One vector is turned by the same rotation once a step. Each row is the vector after some number of steps, and that number follows the row.
The counts run from 0 to 200.
[  4  -4   4 -14  -6 -14  15 -20 -15   3   0  -5 -25  -9 -19  -9  15  -6
 -15  -2  15   7 -23  14 -14 -14   1  16  -9   0   0 -17  -9  16  -8  10
  -5  -7  24   2   6   2 -12   4   4  -2  24   2   8  14  26  -7] => 125
[  7  10  16  -9  13  -1  14   0 -12   9  20  21 -31  11 -31  11 -12  -2
  -7  -6  -1   8  -6  -1   6 -20  12  23 -11   0 -16 -19   2  11  10  17
 -11  -3   4  13  -4  -5  -9   2   4  12   6 -15  -2 -18  -2   3] => 86
[ -4  15  14 -18  -5 -14   9 -22 -11 -10  -3  -2   1  -4 -16 -12   5  -1
 -16   8  -4  -1 -22   6 -21  -5  -2  29   7  -6 -13 -14   6  31  -7   3
  -6   6  28   5   2  -6   3  -6  -3  -7  -8   3  -1  17  11 -19] => 143
[ -4  11  -9  -4  -4   2   2 -13 -16   7  16   9 -25  -4 -32  -6 -23  11
  -7   4   6  13 -11  13  -9 -14  16  22  -6  -1 -15  -9 -14  18   1  12
 -10  -2   5  15 -14   5 -16   7   1   1  14  -2  -6 -14  22   1] => 18
[-10  -3  10 -16   6  -8  14 -12  -2  -7  22   4  -4   2 -29   5  -5  13
   1   3   5  20 -16  -5  -4  -5  13  25  -4  -7 -33  -1  -6  19   3  -1
 -24  12  25   3 -15  -3   7  -4   6  -8   3  -3 -21  -4   3  -4] => 24
[  0   3  10  -7  11  10  18 -14  -5  -5   6   5 -21 -12 -37   9  -1  -4
 -12   3  -1  27 -18 -16  -6 -19  12  13 -22  -4  -7  -4   0  22   3   2
 -23 -11   8  -2  -3  -1  12 -13  -5   7  16  -5   8  -5  -5   4] => 43
[ 11  23  27 -20   7 -12   2  -3 -19 -12  15  18  -1 -14 -23   5 -24   5
 -10  -4   5  13  -4 -15  -2  -2   4  25   5   4 -23  -9  -2   3  18  -1
 -22  -2  16  11  -4  -9  -4   2  -7   3   1 -13  -1   0  -5  -7] => 68
[ 10   5  34 -17  -5 -27   7 -12 -18  -5   3   3  -8  23 -17  -3  18  -9
 -11   2   3  11 -15  -3 -17  -8  10  17   3 -15   7 -12   7   2   2  18
 -15   5  15   7   4  -6 -11   6   2  -5  -3  -5   5 -12  19 -16] => 170
[ 16   7  24 -12   1  -4  16 -21 -10  -5  -4  -3 -18 -11 -21 -19  15  -7
 -20  -9   0  14 -21  12 -16 -16  -7  13  -9  -3   1  -8   0  17 -16  10
  -8 -10  24   1 -12  -8  -9  -6   3  -8   7   4  18  11  12  -8] => 47
[ 11  16  -9   2 -10 -12 -15 -13 -15   0  14  -6 -24  -6 -31  -7  -6  10
 -15   2  -3   7 -29   9 -22   1   7  22   7  -6   0  -9  -7   7 -11  13
 -14   5  20  14  -8   5  -6   1  11 -11  15  10   9  -5  11  -1] => 107
[ 20   5  35 -18   6  -6  17 -16  -7  -9   1  -2  -9  -9 -21 -16  20  -6
 -17 -12   6  19 -18   6 -15 -17  -8  12  -7  -2  -4  -4  -2  11  -9   6
  -9  -9  22   4  -9  -6  -9  -1   8  -9   2   0  13  11   8 -12] => 48
[  8  16  40 -19   3 -16  12   0 -13 -14   9   6   7 -11 -16  -7   4   6
 -15   1   7  14 -13 -13 -15 -18  -1  25  -3  -5  -4  -7  -3   8  13   5
 -10   4  21  18   2  -9 -17  16   4   1   4   0  -2  -2  13 -17] => 58
[ 16   9   5 -14  -9 -17  -6 -27 -22   5   3   2 -33  13 -27   5  -4 -12
 -11  -4   6  16 -15  11 -11   8  16   6   8  -3   1 -12  -2   3  -6  19
 -21  -8   5  -5  -4   0   1 -11  -9  -8  10  -9  12  -5  13   0] => 2
[  2  15 -12  -3   0   4   2 -18  -8   2  16   0 -21 -15 -33  -1 -18  11
 -14   6   0  12 -23   9  -9  -2   6  27   3   4 -26 -11 -12  37  -4   8
  -7  -4   5   0 -10   4   2  -3   4  -8   7   9  -8   8  12  -1] => 27
[ 17   4  39 -23   5  -6  21 -11  -7 -13   6   2  -1  -5 -23  -8  18  -6
 -17  -8   8  29 -16  -7 -11 -17  -4  13 -10  -2  -7  -1  -4   8   2   5
 -11  -6  16   3 -10  -8  -7   3   7  -8   1  -3   6   7   9 -14] => 49
[ -1   6  23 -22   6  -5  20 -11  -7  -8   6   8   7 -10 -18 -20   1   8
 -13  -4   8  15 -10   6 -10 -21  -7  25  -8  -4 -23  -6  -7  13   2  -1
 -11   6  34  14 -14 -11 -12   4   6  -5   1  -7  -6   8   9 -12] => 136
[  9   6  34 -17   5   2  19 -12  -5 -14   6   6  -7  -9 -26   7   7  -4
 -14   3   6  35 -13 -19 -10 -17   8  14 -14  -1 -10   2  -5  21  14   6
 -18  -9  -3  -3  -4  -2   0   3  -7   2   2   1  -3  -6  12  -9] => 51
[ 13  13   6  -9 -12 -13  -8 -17 -11  -4  11  -4 -15  18 -22 -10   9   5
 -13   3  -4  14 -26  15 -24   0  10  16  13 -12   0  -5  -4  18  -8  21
  -7  10   7   8 -12   4  -8   3  14 -17  -9   8  -2  -7  24 -15] => 99
[ -4   6  18  -7   0 -17   0 -12 -18   0  24  12 -14   0 -28   8 -26   5
   1   3   2   8  -7  -7   1   0  28  24   7  -4 -24  -7  -4  11   8   6
 -28   6   5   4 -10  -1   4   1  -8  -2   4  -4 -14 -18   5   0] => 182
[-12  -5   6 -20   4 -11  13 -14  -5  -8  19   3   1  10 -25  -3   3  13
   1   0   6  19 -16  -1 -12  -4   8  23   0 -13 -27  -1  -6  15  -1   2
 -24  14  29   9 -19  -7   2  -6  12 -10   2  -7 -18  -1   7  -7] => 23
[  6  19  36 -21   5 -20   4  -5 -20 -11  13  16   5 -14 -20  -4 -15   7
 -11  -8   3   7  -7  -8  -6  -7   1  26   4   1 -22 -11   2   0   9  -3
 -20   5  27  15  -6 -13  -6   3  -1   0   3  -9  -2   3  -4  -9] => 67
[ 10   6   9 -15  11  -1  13  -5  -2 -11   3  -1  -8   1 -28  -1  21   6
 -19  -6   5  26 -26 -11 -12 -11 -11  13 -10  -9  -3  -7  -1   4  -1   2
 -13   2  34  12  -5  -9  -1  -6  17  -3  17 -13  10   8  -5  -6] => 40
[  6  17  23 -19   9 -10  16  -2  -4 -12  11   6   3  -6 -18  -3   5   9
 -16   0   2   4 -19 -11  -9 -10 -10  30   5  -3 -22 -14   6  22   8   0
  -8   6  28  10   4 -11  -1   3   7  -3  -6  -1  -7  15   0 -16] => 145
[ 23  22  21 -12  -7  -9  -2 -16 -22   1   3   5 -30   5 -22   2  -4 -15
 -20   0  -1  14 -13   6 -11 -10  13  12   2   2   8 -15  -2  17   3  25
  -6 -13 -11   4   3   4 -12   5  -8  -1   1   0  14  -8  22 -11] => 167
[  1  -3  30 -15   9 -12  16 -11  -6   1  19  11 -13  24 -25   2   8  -1
   1  -7  -4  13  -9   1  -1 -13  14  23   0 -12 -17  -7   4  15  -5  14
 -20   9  15   6 -16  -6   2  -3  11  -7 -12  -6 -11 -15   3  -8] => 93
[ 14   5  40 -21   8  -2  22  -8  -7 -15   8   5   0  -3 -25   1  13  -4
 -14  -4   8  35 -10 -17  -9 -17   1  13 -11  -2 -11   3  -4  15  11   7
 -18  -6   7   0  -6  -7  -3   1   0   0   2  -2  -1   0   7 -13] => 50
[ -8   4  17 -20   0  -7  18 -18 -13  -7  -1   5   1 -10 -17 -22   5   3
 -13  -2   7   9 -11  13 -18 -20  -4  24  -7  -5 -17  -9  -5  16  -8  -1
  -8   4  37  13 -13  -9 -12  -1   5  -3   4  -5  -3  12  15 -10] => 135
[ -2  19   9 -16   4   7   9 -15 -12 -11   2  12  -1 -13 -29  -3 -17   5
 -15   9   1  31 -10  -7  -8 -11   9  21  -7   2 -23  -3  -9  32  16  -2
 -15  -7  -1   3  -7  -2   1  -2 -11   4  -5  -7  -9   0  14 -11] => 139
[ 12  14  -8  -7   2   1   3 -11  -7  -4   0  -6 -21  -8 -30  -7  14   4
 -22  -3  -1  12 -31   7 -19 -10 -11  18  -4  -5   1 -15  -1  13 -10   9
  -5  -2  29  11  -1  -3  -5  -7  12  -1  18  -2  17  15   5  -7] => 38
[ -2   8   7   5  -1  -7  -1  -1  -7  -2  28   1 -21  -6 -31  13 -11  11
  -5   8  -5   7 -23 -13  -6  -7  22  30   3  -9  -9  -7  -2  22   3  12
 -21   7   5   9  -2   5   4   9   8  -2  14  13 -10 -18   4   0] => 104
[ 15  17   5   0  -7   1  -4 -15 -11   6  16   4 -28   5 -28   0 -12  -1
 -14   2  -8  11 -19  16 -11  -7  15  21   8  -2  -8  -9  -9  27  -4  24
  -6  -1 -10   4 -12   8  -8   2   6  -9  -6   9  -5 -12  19  -8] => 97
[ 16  15   0 -15 -12 -23 -11 -21 -20   3  15  -2 -18   5 -21  -5 -10   4
  -9  -4   7   3 -20  18 -16  13   6  19  20   2 -16 -16  -7   8  -7  14
 -11   6  19   6  -9  -2  -9  -3   6 -17   0  -1  -2  10  16  -8] => 186
[ 10  11  -8 -19  -4  -9   4 -15  -5  -9   8  -9  -5   6 -25  -3  12   9
 -16   3   7  19 -34   6 -20   4  -9  19   9  -5 -15  -9  -7  18  -4   9
 -10   9  26   5  -5  -4   0  -8  17 -16   4   1  -4  18  13 -14] => 30
